In the data rows, the value 128 means zero.
What is the hidden score of each row? Scores go from 0 to 15, and 7 is about the middle.
[134 127 118 155 123 132 137 140  99 126 130] -> 6
[ 68 150  97  81  98 146 136 228 137 102 122] -> 11
[100 119 124 194   4  61  99  89  71  93 168] -> 9
[110 126 100 158  69 109 106 113  83 125 143] -> 9
[156 115 154 175 167 118 202 166 112 120 105] -> 0
[126 121 144 139 131 116  91 127 113 139 118] -> 4
[131 125 130 109 146 144 117 114 149 141 126] -> 7
[144 122 143 150 152 124 160 147 122 125 115] -> 3
[102 144 107 107 109 136 131 168 120 123 125] -> 9
[144 122 144 154 152 121 168 146 125 122 115] -> 3
[111 116 163 124 167  83  54 111  96 168  86] -> 0
[120 145 108 114 104 105 126 105 107 128 161] -> 10
[ 87 153  61 125  53  90 130  87  67 114 189] -> 14
[179 135 123  81 145 175  95  72 180 157 173] -> 12
[150 120 127  58 173 164  80  48 192 172 153] -> 10
[135 110 133 165 140 136 190 168 104 137 107] -> 3
[170 140  68  71 109 159 131  63 199 137 152] -> 14
[182 148  52  63 100 171 134  49 223 132 159] -> 15
[151 123 152 165 171 115 175 152 122 114 110] -> 1
[187 122 167 220 228  86 235 174 132  74  91] -> 0
[ 80 127 187 243   0  32  93  98  70  60 142] -> 4
[129 124 126 139 127 132 142 142 113 131 119] -> 5
[ 99 112 164 214  60  63  64 129  62 106 114] -> 2
[115 114 121 148 126 157 190 191 114 130 105] -> 5
[101 150 107 106 109 126 127 150 106 126 136] -> 9
[110 146  93 126  96 109 130 110  87 124 156] -> 10
[110 143  96 124 104 113 127 118  97 125 151] -> 9
[111 121 116 171  54  86  89 115  79 119 145] -> 8
[140 117 137 158 145 131 174 158 117 126 112] -> 3
[162 104 133 169 165 135 155 153  68 159 104] -> 1
[142 127 138 133 144 132 144 129 145 125 127] -> 5
[169 124 146 167 185 119 146 157 117 130 105] -> 0
[104 159  94 107  92  91 127  99  94 125 181] -> 12
[129 153  80  84  95 121 127  93 144 141 179] -> 14
[113 140 105 123  86  98 127  94 100 125 175] -> 11
[142 135 166 121 164 113 116 124 151 125 117] -> 3
[112 120 151 178  86  92  75 120  78 136 117] -> 4
[ 68 141 243  99 202  87  52 180 115 150  64] -> 0
[183 159  28  46  89 181 127  35 231 145 187] -> 15
[102 125 148 187  35  78 105 110  87  94 143] -> 7
[121 132 101 139  96 120 122 122  95 124 141] -> 8
[ 88 171  92 101  75  80 117  99  89 125 201] -> 14
[145 152  82  95 104 128 128  94 150 141 168] -> 13
[172 109 166 206 208 100 238 173 116 104  93] -> 0
[114 125 139  98 176 111  79  81 133 185 105] -> 4
[160 113 157 193 204 114 218 166 123 109 106] -> 0
[117 122 143 170  83 108 102 127 105 122 123] -> 5
[128 127 120 133 127 137 134 146  99 135 116] -> 6
[124 118 146 135 147 105  96 129 104 142 101] -> 2
[145 121 144 146 153 131 169 140 145 120 127] -> 4
[123 136 104 142  93 115 124 112  98 123 146] -> 8
[147 122 148 163 165 119 176 156 125 118 115] -> 2
[105 120 128  97 113 167 151 174 166 108 123] -> 9
[118 133 113 161  62  97 108 104  94 121 147] -> 9
[144 117 118 151 141 134 141 136  91 143 117] -> 4
[142 131 160 164 186 116 134 153 131 127 110] -> 1
[108 145 107 113 114 116 128 131 103 122 142] -> 9
[120 104 123 156 136 160 202 172 148 129 117] -> 5
[124 117 153 134 153  98  91 129  96 143  94] -> 1
[119 132 122 136  92 106 123 109 105 119 147] -> 8
[150 122 147 150 153 127 178 135 150 115 126] -> 4
[128 133 124 142 112 121 118 124 112 125 131] -> 7
[132 118 130 127 135 148 151 138 147 125 126] -> 6
[148 130 101  73 136 158 119  81 179 142 141] -> 10
[135 124 140 147 142 131 131 140 127 129 121] -> 4
[111 124 116 190  47  89 100 104  86 115 136] -> 7
[152 116 139 171 168 131 151 151 102 141 112] -> 2
[105 126 106 120 102 155 165 206 111 131 114] -> 8
[ 91 153  89 112  81  96 125 109  87 113 171] -> 12
[120 146 113 115 106 110 124 109 110 129 154] -> 9
[118 128 135 162  87 111 106 125 106 124 123] -> 6
[102 144  69 131  91 123 140 134  78 117 160] -> 11
[126 129 122 140 118 127 132 134 114 126 125] -> 6
[119 129  87 138 125 140 137 150  59 152 126] -> 7
[142 117 141 166 153 136 185 158 115 128 112] -> 2
[155 122 148 160 172 122 142 154 117 131 107] -> 1
[159  99 163 215 189 118 254 189 105 120  91] -> 0
[117 123 149 167  77  97 108 123 101 111 128] -> 5
[152 133 142 157 161 112 182 130 142 104 126] -> 3
[113 144 109 116 107 114 126 116 110 127 151] -> 9
[ 88 146 127  72 107 152 135 188 167 107 128] -> 11
[135 126 120 144 130 132 136 133 100 138 119] -> 5
[112 136 121 109 117 139 134 162 131 122 121] -> 8
[216  93 175 207 242 110 179 189  77 150  84] -> 0
[130 110 121 158 123 152 198 191 105 134 100] -> 4
[121 136 110 139  98 119 122 115 102 127 141] -> 8
[116 145 113 117 109 119 122 121 120 125 143] -> 9
[109 145  67  86  65  68 140  53  82 136 242] -> 15
[142 125 139 139 143 135 150 134 142 123 127] -> 5
[158 136 135 109 137 142 123 101 167 125 148] -> 8
[109 130  86 130 108 137 149 161  92 122 132] -> 8
[143 124 145 134 164 142 145 129 153 120 126] -> 4
[152  96 140 195 160 143 228 189  92 134  95] -> 0
[ 95 159  93 106  98 115 132 136  93 126 155] -> 11
[118 139  98 142 101 130 138 134  87 132 132] -> 8
[112 129 145 148 136 105  75 132 103 142 104] -> 3
[142 122 143 154 145 129 166 149 122 124 115] -> 3
[108 127 129  94 114 156 139 154 158 111 119] -> 8
[115 146 109 124  98 122 122 128 115 117 142] -> 9
[122 131 120 163  76 105 113 116 101 123 134] -> 7
[124 130 111 145 100 120 119 120 106 127 134] -> 7
[135 129 125 101 146 149 111  98 152 148 129] -> 7
[122 100 109  56 127 198 130 109 204 110 108] -> 9
[146 120 128 142 141 131 139 138  91 145 113] -> 4
[ 89 138 119  71 104 164 148 199 171 104 125] -> 11
[123 131 112 136 116 125 125 129 111 125 135] -> 7
[ 80 170  66 123  65  88 127  88  61 118 194] -> 14
[120 133  79 138 103 127 142 131  45 146 137] -> 8
[121 138 104 136 106 117 125 116 107 126 144] -> 8
[132 122 137 142 134 137 163 148 130 125 120] -> 5
[122 130 101 164  75 105 109 110  91 124 147] -> 8
[149 146  85  93 103 142 129  97 163 140 154] -> 12
[ 96 116 229 130 186 125  49 193 104 167  67] -> 0
[135 127 117  98 142 148 119  98 152 140 129] -> 8
[129 130 120 139 119 127 131 130 114 129 127] -> 6
[115 136  96 137  83 106 121 102  98 117 156] -> 10
[139 120 136 114 143 145 115 116 145 138 131] -> 7
[135 143 197 155 236  64 111 162 156  86 112] -> 0
[157 123 148 171 175 120 184 159 122 117 106] -> 0
[128 128 142 129 136 117 105 131 118 137 111] -> 4
[145 117 120  69 160 164 101  67 173 158 139] -> 9
[145 128 145 163 159 115 177 148 127 112 113] -> 2
[131 115 109  47 156 182 127  97 196  91  79] -> 6
[145 121 115  75 160 166  90  69 175 166 132] -> 9
[137 130 121 103 140 144 116 105 149 139 127] -> 7
[132 120 134 146 140 137 167 151 129 128 117] -> 4
[123 149 102  96 103 119 127 103 130 136 169] -> 12
[142 121 114  77 155 159 103  73 170 155 136] -> 9
[ 94 156  62 126  77  90 127  84  65 119 187] -> 12
[104 120 119 101 104 166 157 177 165 110 121] -> 9
[138 132 105  99 118 140 123 107 154 131 139] -> 10
[135 124 112  94 150 152 114  90 162 144 132] -> 8
[181 139 125  74 147 171  92  70 189 160 178] -> 12
[108 147 101 125  89 102 126 107  98 125 163] -> 10
[152 131 137  70 160 154  76  61 182 183 147] -> 10
[117 121 176 145 150 124  84 161 109 146  95] -> 2
[133 133 164 137 172 116 109 153 133 127 117] -> 3
[156 144  78  82 106 145 127  92 168 140 155] -> 13
[ 56  95 255 111 255 122   0 255  76 214   0] -> 0
[116 144 113 119 105 107 123 109 108 125 153] -> 9
[116 127 175 131 155 123  87 157 115 147  98] -> 2
[113 145 103 124  99 108 128 113 102 124 154] -> 9
[119 150  92  92 100 122 123 108 133 130 169] -> 13
[120 130 122 121 120 147 148 163 131 123 117] -> 7
[131 118 132 144 135 138 166 159 117 129 112] -> 4
[134 113 133 140 142 148 165 144 149 128 126] -> 5
[126 146 109 103 108 129 125 116 131 132 148] -> 10
[153 103 131 159 161 140 154 162  33 168  96] -> 1
[ 97 158  87 108  66  79 119  92  79 113 193] -> 13
[ 32  39 255 138 255 165   0 255  35 255   0] -> 0
[107 112 123  95 106 175 157 164 172 115 117] -> 9
[165 135 128  97 136 155 112  95 165 136 157] -> 10
[101 120 112 102 108 169 161 193 163 109 117] -> 9
[138 128 121  98 145 148 107  93 154 150 135] -> 8
[107 123 167 192  62  77 100 119  92  98 122] -> 4
[ 79 112 255 110 218 127  20 235  95 177  47] -> 0
[139 130 107  96 137 151 122  95 159 134 131] -> 8
[ 93 150  75 124  72  91 129  88  75 123 185] -> 12
[107 110 202 188 133 109  52 177  86 157  82] -> 0
[152 117 150 162 168 127 181 154 136 118 116] -> 2
[ 98 124 128  86 107 163 148 177 166 107 123] -> 10
[142 133  98  90 121 148 123  97 156 132 140] -> 10
[117 123 125 106 118 153 137 143 152 119 119] -> 8
[121 122 121 142 117 151 173 181 123 123 108] -> 6
[142 123 111  93 147 151 114  88 159 145 129] -> 8
[111 149  88 120  72  82 124  82  87 126 195] -> 13
[109 120 118 116 115 152 158 183 143 114 116] -> 7
[195 161  25  72  65 157 129  48 222 137 178] -> 15
[133 110 137 167 141 143 195 176 106 138 106] -> 3
[153 127 142 148 165 117 180 120 152 103 137] -> 3
[246 147 109  56 132 195  94  17 245 132 245] -> 15
[145 114 146 172 167 139 191 158 140 114 122] -> 2
[ 96 166  87  87  73  73 121  81  91 126 218] -> 15
[131 140 175 113 171 103 106 126 162 108 124] -> 3
[161 119 149 147 163 120 193 115 164  95 150] -> 4
[ 98 161  75 132  65  83 123  81  76 118 192] -> 13
[109 111 210 139 172 129  62 186 105 158  76] -> 0
[125 138 106 152  93 113 114 118  92 127 138] -> 8
[130 118 128 130 129 145 153 147 136 124 119] -> 6
[141 127 136 126 140 134 141 123 147 120 132] -> 6
[130 130 122 144 124 129 137 136 108 128 122] -> 6
[101 154  81 122  88 121 137 129  75 126 154] -> 11
[125 146 104 104 111 114 127 108 129 133 159] -> 10
[ 51  54 255 127 255 175   0 255  46 248   0] -> 0
[137 124 145 131 148 136 116 130 145 137 122] -> 5
[139 120 134 154 139 138 169 161 112 133 108] -> 4
[103 122 208 137 175 110  61 177 109 161  75] -> 0
[109 140  78 132  93 117 127 115  82 123 160] -> 10
[138 122  97  59 151 178 111  69 187 140 130] -> 10
[136  86 126 181 132 161 240 214  98 142  95] -> 2
[167 127 145  95 159 146 127  85 195 129 146] -> 7
[169 102 160 201 188 118 233 184 106 123  99] -> 0
[ 92 130  99 106  95 154 155 219 134 117 126] -> 10
[113 135 121 114 117 138 137 163 131 124 121] -> 8
[124 121 127 172  92 113 100 123 101 125 125] -> 6
[139 127 142 119 147 132 125 120 147 130 124] -> 5
[111 146 105 119 104 109 123 116 104 124 150] -> 9
[ 70 100 255 132 229 120   0 241  83 189  34] -> 0
[120 134 110 138 115 128 128 129 109 130 136] -> 7
[159 157  66  80  93 147 130  86 176 142 174] -> 15
[119 142 111 121 109 115 127 121 112 125 143] -> 8
[120 124 133 155  91 107 106 124 106 125 130] -> 6
[146 127  89  75 126 168 117  70 182 139 149] -> 12
[129 127 123  83 172 142  84  51 167 185 133] -> 7
[122 119 122 141 123 140 159 168 118 134 114] -> 6
[143 122 145 160 155 123 175 150 119 122 114] -> 2
[133 130 154 128 156 117 121 131 141 127 118] -> 4
[122 143 112 107 112 122 124 118 128 129 151] -> 10
[114 140 108 123  88  95 123  99 101 122 173] -> 10
[105 121 101 143 120 149 175 195 100 122 107] -> 6
[134 135 141 115 147 125 108 113 144 134 121] -> 5
[133 128 129 135 131 131 127 134 123 132 120] -> 6
[146 103 147 189 166 139 221 185 109 129 102] -> 0
[137 131 125 108 139 139 111 104 145 141 126] -> 7
[114 114 161 145 138 102  73 127 101 147 105] -> 2
[218  94 177 220 255 113 180 194  82 146  87] -> 0
[120 138 104 130 100 117 127 111 105 122 149] -> 9
[135 130 119 109 124 136 124 117 140 131 130] -> 8
[146 150  82 101 105 126 130  97 147 142 168] -> 13
[114 106 172 162 133  77  69 134  70 129  95] -> 0
[107 120 112 121 108 157 163 191 139 117 117] -> 8
[ 91  94 118  91  98 193 175 178 183 101 111] -> 9
[128 127 144 145 132 126 108 135 126 132 120] -> 5
[110  87 101  26 129 229 133 119 228  78  86] -> 9
[142 128 131  85 161 149  98  76 165 165 140] -> 8
[123 128 123 139 127 138 148 146 124 127 120] -> 6
[122 128 130 149 103 116 115 125 111 124 125] -> 6
[119 125 125 129 122 146 154 159 136 127 121] -> 7
[119 127 129 155  88 108 115 119 109 122 129] -> 7
[109 123 160 111 170  91  72 105 120 168  87] -> 1
[161 120 152 148 169 121 185 112 173 103 147] -> 4
[125 125 127 128 120 139 147 153 129 124 120] -> 6
[115 140  98 130  95 107 127 102  98 124 156] -> 9
[135 120 147 141 151 134 129 139 137 134 120] -> 4
[129 135  84 155 110 130 140 134  75 136 146] -> 8
[125 113 104 150 116 148 182 188  90 133 108] -> 5
[118 141  83 134 106 127 134 124  75 135 143] -> 9
[110 137  96 135 112 150 150 171  89 130 124] -> 8
[136 123 117  95 150 141 103  82 153 157 134] -> 8
[114 135 102 131 110 126 129 133  98 126 135] -> 8
[124 126 127 104 158 132  93  79 142 168 123] -> 6
[124 135 118 130 115 126 126 127 112 129 133] -> 7
[119 121 179 152 141 122  84 162 109 145  96] -> 2
[134 132 155 125 161 118 116 132 145 125 118] -> 4
[192 126 172 219 245  74 230 169 123  77  89] -> 0
[101 135 100 159  43  75 120  85  77 112 179] -> 11
[147 129 142 155 163 111 150 142 127 114 115] -> 2
[115 143 109 127 101 112 127 109 107 124 152] -> 9
[113 125 117 163  71 105 109 106  93 121 143] -> 8
[122 149  96  97 103 110 128 103 125 138 169] -> 12
[139 117 138 155 138 136 174 158 119 131 114] -> 4
[ 83 165 116  68 111 120 125 181 134 117 135] -> 11
[126 127 151 119 154 114  93 117 130 152 110] -> 4
[129 137 111 105 114 130 126 119 135 129 140] -> 9
[114 146 101 127  96 110 124 109 100 122 159] -> 10
[114 146 114 118 106 116 123 121 115 127 147] -> 9
[148 131  90  78 136 158 129  70 193 126 137] -> 10
[142 129 112 103 129 148 123 100 156 135 131] -> 8
[156 127 150 174 181  96 187 143 136  94 111] -> 0
[135 129 125 106 141 143 111 104 151 140 129] -> 7
[144 120 130 145 141 129 136 137 106 138 117] -> 4
[149 131 144 100 173 145 117  92 188 127 140] -> 6
[105 138  88 144  24  53 118  71  61 105 204] -> 13
[114 139 102 128 101 128 130 129 105 124 145] -> 9
[123 124 145 134 134 117  95 132 115 141 109] -> 4
[136 128 128 119 134 136 118 119 138 134 122] -> 6
[171 127 139 100 147 145 135  87 199 116 160] -> 9
[150 135  92  93 124 152 125  85 171 130 138] -> 10
[141 115 103  63 144 178 114  80 191 129 122] -> 9
[106 155 100 102  97  97 126 104 108 131 182] -> 12
[151 127 155 162 189 103 139 149 133 105 112] -> 0
[139 111 108  58 149 158  96  63 184 155 138] -> 10
[121 138 111 124 104 110 126 107 109 127 153] -> 9
[117 139 107 124 108 118 125 119 106 124 143] -> 8
[124 136 113 131 109 125 129 128 106 124 135] -> 8
[124 120 105 133 121 134 141 142  76 145 118] -> 6
[135 132 141 101 148 138 109 104 157 137 126] -> 7
[113 128 120 111 114 145 148 169 140 120 124] -> 8
[121 144 115 124 103 110 125 111 108 126 153] -> 9
[160 133  69  52 135 182 111  48 205 153 155] -> 14
[ 94 149 120  85 113 139 129 177 143 114 130] -> 10
[128 137 208 172 255  51 106 183 156  78  94] -> 0
[111 107 177 191  80  71  78 134  71 107 108] -> 1
[134 137 141  99 153 129 102  97 154 142 130] -> 7
[113 129 123 161  86 103  98 118  99 124 127] -> 6
[133 140 108  98 113 135 126 112 142 133 146] -> 10
[142 168  63  59  87 139 133  77 171 147 192] -> 15
[122 113 123  98 119 165 141 134 162 115 114] -> 8
[151 100 161 204 178 135 247 190 111 122 103] -> 0
[143 127 136 101 157 143 107  89 182 137 138] -> 7
[125  92  96   0 160 223 137  96 228  51  35] -> 5
[133 124 114  90 149 151 116  89 163 141 127] -> 8
[165 115 160 188 197 112 206 171 120 109 104] -> 0
[123 136 118 126 118 133 123 131 123 125 133] -> 8
[125 130 120 140 121 132 142 139 118 124 121] -> 6
[ 99 124 117  98 105 159 149 188 159 115 118] -> 9
[180 139 122  74 145 175  94  67 193 155 174] -> 12
[142 126 102  86 137 154 120  79 176 138 130] -> 9
[216 141 134  70 147 160 112  49 227 123 201] -> 13
[151 116 127 148 148 136 142 140  84 149 110] -> 3
[129 103 133 170 138 157 209 167 139 125 110] -> 3
[ 48 177  86  61  93 116 126 179  86 111 162] -> 14
[141 113 147 165 155 133 184 157 119 122 109] -> 2
[123 125 143 141 120 115 105 130 111 130 115] -> 5
[140 134 103 100 122 142 124 106 153 132 140] -> 10
[139 129 151 147 164 123 131 144 129 124 110] -> 2
[122 135 116 125 117 127 128 138 112 128 130] -> 7
[158 122 154 171 175 121 143 156 117 133 110] -> 1
[135 126 125 143 131 130 134 136 110 129 119] -> 5
[122 131 137 138 122 116 103 130 115 133 120] -> 5
[136 131 128 105 140 143 111 102 149 143 129] -> 7
[ 89 152  66 125  68  98 128  94  73 118 188] -> 13
[137 136 185 144 195  89 113 151 146 101 113] -> 0
[115 119 157 138 142 111  73 125 112 150 110] -> 3
[135 121 104  71 141 172 118  91 179 126 124] -> 9
[122 137 104 136 113 129 132 132 106 127 131] -> 7
[122 134 103 134 106 122 125 122 105 123 137] -> 8
[159 132 157 178 212  97 160 160 134  97 106] -> 0
[105 178  57  62  62  62 125  69 103 137 246] -> 15
[ 95 131 114 102 110 159 162 201 152 116 122] -> 9
[161 142 133  81 155 153  99  79 191 137 152] -> 9
[131 129 112 135 119 127 131 132 104 132 126] -> 7
[112 144 191  92 197  94  63 115 156 153  99] -> 2
[130 132 139 116 145 122 109 116 132 138 116] -> 5
[118 104 127 120 124 170 172 154 153 126 123] -> 7
[110 118 168 186 109 106  71 149  91 151  94] -> 2
[134 127 129 148 128 129 129 136 119 130 118] -> 5
[140 124  91  57 164 169 122  48 201 136 137] -> 10
[143 108 140 166 150 133 185 165 111 134 103] -> 2
[116 144 108 125 105 116 124 114 107 125 148] -> 9
[133 122 133 143 136 135 160 145 124 129 118] -> 5
[ 96 118 173 212  30  52  83 115  71  89 125] -> 4
[145 126 141 153 158 122 153 141 131 120 116] -> 3
[139 120 124 103 136 160 126 110 167 128 134] -> 8
[133 137 147 120 145 120 115 124 142 124 122] -> 5
[115 142 172 115 157 106  96 136 136 130 106] -> 3
[ 95 143  79 169  13  72 115  73  59 111 198] -> 13
[162 155  49  53  87 159 127  64 197 146 186] -> 15
[126 132 129 144 122 128 116 131 114 128 121] -> 6
[126 145 190 131 187  83 108 148 152  92 111] -> 0
[145 112 140 171 147 136 195 174 108 138 108] -> 2
[133 135 153 133 159 113 120 140 140 121 119] -> 4
[134 130 135 133 138 129 129 133 131 129 122] -> 5
[106 126 110 165  37  84 115  89  89 111 160] -> 10
[185 137 139  94 155 153 132  69 212 115 175] -> 10
[114 123 135 174  96 106  90 132  90 131 123] -> 5
[135 143 177 131 185  91 111 141 153 103 115] -> 1
[115 126 109 162  65  93 109 103  94 117 147] -> 8
[108 116 176 216  66  87  66 139  80 123 101] -> 2
[156 125 144 157 164 124 142 151 117 133 111] -> 2
[145 140  76  74 108 156 122  86 173 137 165] -> 14
[116 141 108 127  96 106 123 107 105 122 156] -> 9
[117 135  95 151  77 103 113 100  87 126 153] -> 9
[105 169  66  79  71  69 135  58 103 141 232] -> 15
[117  72 104   0 148 255 140 126 255  26   9] -> 4
[122 136 112 110 121 135 122 122 136 127 131] -> 8
[123 127  92 154 107 129 136 129  89 124 137] -> 7
[107 149 100 124 106 119 128 120 100 121 150] -> 9
[109 156 102  99  98 107 126 104 114 130 168] -> 12
[135 113 134 144 139 144 171 152 137 123 117] -> 4
[139 126 153 135 161 129 132 134 156 124 119] -> 4
[127 126 102 149 110 134 143 144  96 126 126] -> 7
[147 105 156 201 171 128 237 190 107 136  99] -> 0
[ 95  87 121  14 109 235 147 143 240  58  66] -> 9
[115 113 175 184 110 112  81 155  99 136 100] -> 2
[115 113 116 141 111 158 182 199 112 134 106] -> 6
[169 113 171 213 200 116 255 166 140 104 116] -> 0
[115 150 106 106 100 110 122 109 119 129 164] -> 11
[149 121 144 141 150 132 162 133 145 119 128] -> 4
[139 101 135 173 146 156 218 186 125 132 105] -> 3
[136 127 124 108 139 140 116 106 146 140 127] -> 7
[124 121 123 103 122 157 133 131 153 118 118] -> 8
[118 139 117 116 116 137 132 156 126 125 125] -> 8
[119 131 140 112 153 117  95  94 136 166 113] -> 5
[173 132 137  93 139 146 121  83 188 120 167] -> 10
[100 116 180 219  43  72  74 128  84  99 119] -> 3
[115 109 159 140 159  90  78 127  92 150  85] -> 0
[135 138 145 111 143 122 113 117 146 127 124] -> 6
[139 135 105 100 121 141 123 105 151 136 138] -> 9
[136 127 110  97 140 150 121  95 160 137 127] -> 8
[148 103 103 155 138 138 150 141  55 152 111] -> 3
[149 115 141 130 169 140 148 124 166 118 129] -> 4
[139 121 126 141 133 142 143 149  73 149 113] -> 5
[153 125 150 150 173 120 141 138 155 118 117] -> 2
[126 143 111 103 113 126 125 114 131 130 149] -> 10
[119 140 112 129 104 115 126 112 108 122 146] -> 8
[139 128 147 144 160 120 130 147 129 126 115] -> 3
[128 134 112 143 119 127 128 130 109 125 127] -> 6
[130 130 133 137 136 129 122 133 126 129 122] -> 5
[133 120 130 129 135 143 150 134 140 123 125] -> 6
[ 91 133 107  92  98 163 153 203 148 116 118] -> 10
